A single turn carries every row of the set below to another of its rows. Some are shown first; where does it send the rows asked next?
Folek: [-15   9   6 -17  14   8 -15  -2   6  -8  -6 -14  18  -3 -11  -4  -9  16
   7  11 -14  12   4  -7   0 -19  -8  29   6  17  -2 -14  11   8   6]
luma: [ -4   8  13  10   4  -3  -4  -4 -18   0  12  -4   5  13   1   4   8  20
  12  12   9  21   6  22  30  -1 -11  -2 -17   4   8   5 -22   2   6]
suta: [  1  -4   0  -4   3   7  -3   1 -37   3  24  -3   1   9  -3   1   1 -15
   6  -8   9   8   3  -8   0 -13  -3 -42   2  12  -1  -7   0 -14  -5]
nudug: [  2  -1  -4  -3 -32 -21 -23  -3 -12 -10   8   5  -9  16  -3 -14  15  11
   9  -9 -16   4   8  11  -3  11  -3  16  -3   6  -3  11  -6  -5 -16]
noga: [  6  -6  -3  10  -1   2 -10  -3 -26   5 -28   8   0   0  -6 -16  15  40
 -17  -4  14   3   5  -4 -10   1   8   4   7  -3   2   8 -10  -1  17]
lipab: [  8   4   7  -7 -20  14   9 -18  -1 -19   6   1   5 -12   5   2 -16  -6
  -1   8 -21   1   8  14   0  10  -2  13  13   6 -19 -27  -3   5  18]
godu: [  6   8   4  -2 -27  -9  16  10   0   0  -3   0  -1   5   3   5 -19  12
  -5  -5  11  -8  -3  -3   7  18   1  19 -20  23   9  -4  22 -15 -12]
Naken: [  9  20  16  -4  14   1 -19  -4 -30  -1  -8  -4   6  16 -13   3   4  37
   0   2  12   6  -9  -1   6   8 -12  13  14   7  -7   8   3  16  14]
fop: [ 14   1  13  10   7   3 -15   0 -13  -5  -5 -11   1  10 -13   8   4  38
  -3  26  16  -5 -16  -8   0  15  -5   2  12 -15  -5   2  -2  10  20]
kasa: [ -5 -10   0  -3  26   7  22   4 -18  -6 -10  -9   9  16  13 -15  -8 -18
  15   9   2 -10  16 -12   1  13  -8  15  -4 -12  -9 -19 -15   3  -4]
los: [  4   6  16  -4  -9  -1   3   0 -37   3   7  -1  -9  10  -8   5   3 -16
  14  -2  22  10  10  12  13  -5  -2 -35   1  18  -4  -1  -5  -6   0]
soz: [  4  -7   3   0  22   4   1   5  18 -11  -7   0 -15  -2  -2  -3  -9  18
  -2  23  16  -3  16  -1 -21  12  15  19   7   4  -5 -22   3  14   1]
poko: [ -5  13  13 -10   2   7 -10  -2   5 -22 -10  -9   3   3 -11 -16 -19  16
  -2  21   0   2  11   2  -6   9  -1  20   8   1 -14 -30   7  10   9]
rud: [ -2  32  -4  -4 -42   1  14  -2  14   1   2   2   0   5  -4  -2 -14  -2
  -9   0   1   3  20  -1  -7  -2  -2  -8   7   2  -3 -13   7 -10  -5]
Gada: [ 19  -8 -12  -6  -6   5  23  -2 -13  17 -13  10   0  -7   1  10   3  -3
   5 -27 -21  11   0 -11 -18  -5  -3  16  18  -4   9  10  -4 -18  -9]
zomo: [  1  12 -11   0 -13 -11  16   8  26  12   1   0  -8  -8   0  12  -7   6
  -3 -12   1   8   8 -12  -9 -18   5  -4   7  11   9   7  -4  -7 -32]
tobi: [  8   1  -3  -6 -11 -12  16  12   5   2  -5  -2   0   3  -1   6 -23  18
 -10 -15  11 -13 -15 -15  -1  12  12   5 -11  15   8  -4  24 -16 -18]
bilin: [  4  -1   0 -15   3   6   3 -15   5  -7   2 -13  16 -24  -5   9  -7  -1
   4 -12 -30  13 -17  -4   3 -19   0  12  14  10 -17 -14  -7   2   1]
noger: [  8   8   8   7  -3  17 -13  -5 -33  -4 -13   9   2  -2  12 -18  16  32
 -15  -9  13   6  16  -5  -7  -2  -9  18  -2  -4  -5   7  -5  -4  10]
Vupak: [  3   0  -3  -5 -27  -5 -15  -5   0   4  16  -9  -1   4  -2  -3  42   1
  17  -3   2   7  -4  -3 -12 -11   4  17  -8  -5 -13   8   6 -18  -7]
dimev: [ -2  28  -7 -10 -26   3   7   0  17   5   6   1   6  -2  -2   9 -13   3
  -4 -10 -18   9  10 -11  -1 -23  -5  -6  11   8   5   0   5 -16 -16]
pok: [  7 -14  -6   4  -5   1  23  -9  12  -3  -2   5  -2  -6  16   1  -9  -4
  -5  -3  15  -8  15  13 -12  20   8  13   5  13  -9 -19  -6  27  13]
zapum: [  8 -14  -2  16  13   6 -12   2 -22   3  19  -8   0  -1   1   9  14  32
  -2  31  15  -3  -7 -16 -12   6 -13  10   5  -9  -1  -1   5  13   0]
meno: [  7  -6  -2 -18 -14   0  -9  -3  10   6   4  -3   0  10  10   7  24  13
  14 -13  16 -20  -3  -7 -16 -12  15  -7  12 -23 -11  12  18  -6  -2]
kal: [ 18 -13  -6   4 -10  -4  30   5  -7   9 -15   2  -7 -10   7  -3   1  -7
  -2 -23   6   1   2 -13 -21  13  -5  17   8 -20  -3   1 -10  -6 -21]
zoras: [  1 -19 -12  -4  18  -8  18  -6  19   9  -5  -9   9 -18   6   8   0   2
   1 -22   6   4 -10  -4  -8 -10  11  13   8  17  -8  -5  -9  24  -4]
disen: [-10 -12   6  -7  12   7  20   0 -18  -2 -18 -13  14  10   2  -1  -7 -14
  27  27 -13  -7  12  -4  16   0  -8  12   3 -10  -2 -13 -14  -1   8]
fot: [ -3  -8  -1 -14  30   4  19  -3 -20   8 -24  -5   7  11 -12   5  -1 -10
  27  14 -17   3   4  -3   6  -6  10   8  12   2  -1  -7 -16  -9  10]
tes: [ -5  -3  -1   9  15  -4  -7   0 -14  -9  14  -5  12  21   8  -9 -13  29
  -6  -1   9   2   1   6  19  10  -8 -24  -8 -15   9  -1 -19  10   1]
molev: [  1  -6  -7 -10  45   4  22   3 -21   4 -15  -1   2  17  -1  -9  -2 -14
  15  -3  -2   0   8 -11  -9   6  11  11   6   1  -7 -13 -17  -4  -2]
Lize: [ 10   4  -3 -14 -13  -2  16   5  -2   7   3  -3   1  -7  -6  16 -14  16
  -2  -4   3  -7 -19 -16  -5  -3  15   3  -6  13   1  -8  32 -28 -17]
bonor: [  8  10   6  -9 -28   1  17   4  -7   4   5  -1  -1  -6  -3  16 -10   9
   3   6   2  -2  -6  -4   4   2   4  17 -15  21   2  -9  32 -27 -11]
Doz: [  5 -17   3   9   5   2  -3  12 -14  -4  17 -11   0   8   5   2  -4  -9
   3  -9  14   0  -4 -15   9  -5  -7 -43  -5   3  11   4 -15 -10  -6]
Mut: [  1  -6  11   5  -7  16 -11  -5 -34  -2  -8   1   5 -20  14  -6  17  33
  -6   8   7   1  13  -9  -2 -19 -14  14   2 -16  -6   7   1  -2  -6]
Vada: [  6  -7  -2 -16 -19 -16 -17  -2  -2  -8  -4  11  -7  22  10  -5  -2  24
   6 -18  -3 -23   9   7  -7  10   9  -7  16 -12   1  16   7   7 -11]
suror: [ -2 -22   5  -8   6   4  -4  -3  -6  -4  26  -6   7  22  -7  -6  13 -40
   1   3   1   0  -4  -6  -5  17   1  -4   0   9  -6  -1  -7  11  -5]
buse: [  1  11   6  -3  18   6   5 -11 -28  13  22  -1  -1   2  -5  14  22  16
  15  14  20  22   3  17   7 -16   8 -12  -5  -3  -9  -6  -5  -7   2]
nin: [ -6 -11  -5  -6  33   5  -4   5  18   4  -3  -5   0  -7  -1   8   1  20
   8  13   3   7   8  -9 -15 -17   8  27   6  20   7  -7   7  12  -2]
Vesal: [ -1   0  -6  -4  28   5   1  -7 -23   5  24  -1   6  10   3   1   1  26
  -2   1  19   3  -3   1  -5  -6  10 -33   4 -21  -8 -13  -1   1  -3]
pugaf: [  3 -19  21 -15   1  13  -3  -3   5  -7  17 -10   9  19  -2   7  11 -37
   8   8   1  -7  -6  -4   9  10   0  -8   6  -3  -5   7  -5   8   5]
Fod: [  6  -5   0  -1 -39  -3  30  -2 -11   6 -24  -5   9  -3   1  -8  -4 -10
   3 -10   6  -5   8  -3  -7  14 -15  13   9 -24  -4  -5   0   1  -1]
nipim: [  3 -16  24 -27   9   3  -2  -6  -5  -4   6  -2   2  18  -9  14   4 -29
  12   2  -4  -6  -5   6  13   5   7 -13  19   5  -6  13  -4  15  -5]
gaviv: [  1  17 -10   7 -28 -13  22   6  24   8  -3   3 -13   0  -2   1  -8   0
  -8  -2  19   2  18  -2 -14   3   8  -6   3   5   0  -6  -2  -1 -20]
gemin: [  3   6   2   2  20   4 -16  -3 -39   6  16   0   5   6   2   6  13  31
   2   7  11   9   0  -8  -8  -1 -19  22   5  13  -4   4  10  19  -6]
zibi: [  6   0  -6 -12 -34   5  22  -8 -18  15 -21   3  15  -1  -5   5  -3  -5
  10 -13 -21   4   5  -1  -3  -4 -13  13  19  -8   7   4   5 -11  11]
gosi: [ -1 -20   8 -20  13  -7  -3  -7 -17  -1  15   2   0  21 -15   1   6 -32
   5  -4  -5   3  -3   5  -1  13   9  -9  14  17  -7   5  -6  18 -15]
Bak: [  0 -19   0   7  -6   1  -9  -4 -27   8 -23  -1   3 -18  -4  -4  15  43
  -7  13   8   0   2  -8  -5 -16   3   0  11 -15   1  10  -3   1   1]
zave: [  7  -6  19   8  -6  -5   2  10 -14  -3   0  -9  -9  11   0   6  -2 -11
  12  -4  26   2   4   5  22   2  -5 -35  -6   9   7  11 -20  -3   0]

Vupak -> nudug
dimev -> rud
bilin -> lipab
And these:
Lize -> bonor
fot -> disen
Gada -> zibi
zapum -> gemin
Doz -> suta
poko -> soz
pugaf -> suror
noger -> noga
Vesal -> buse

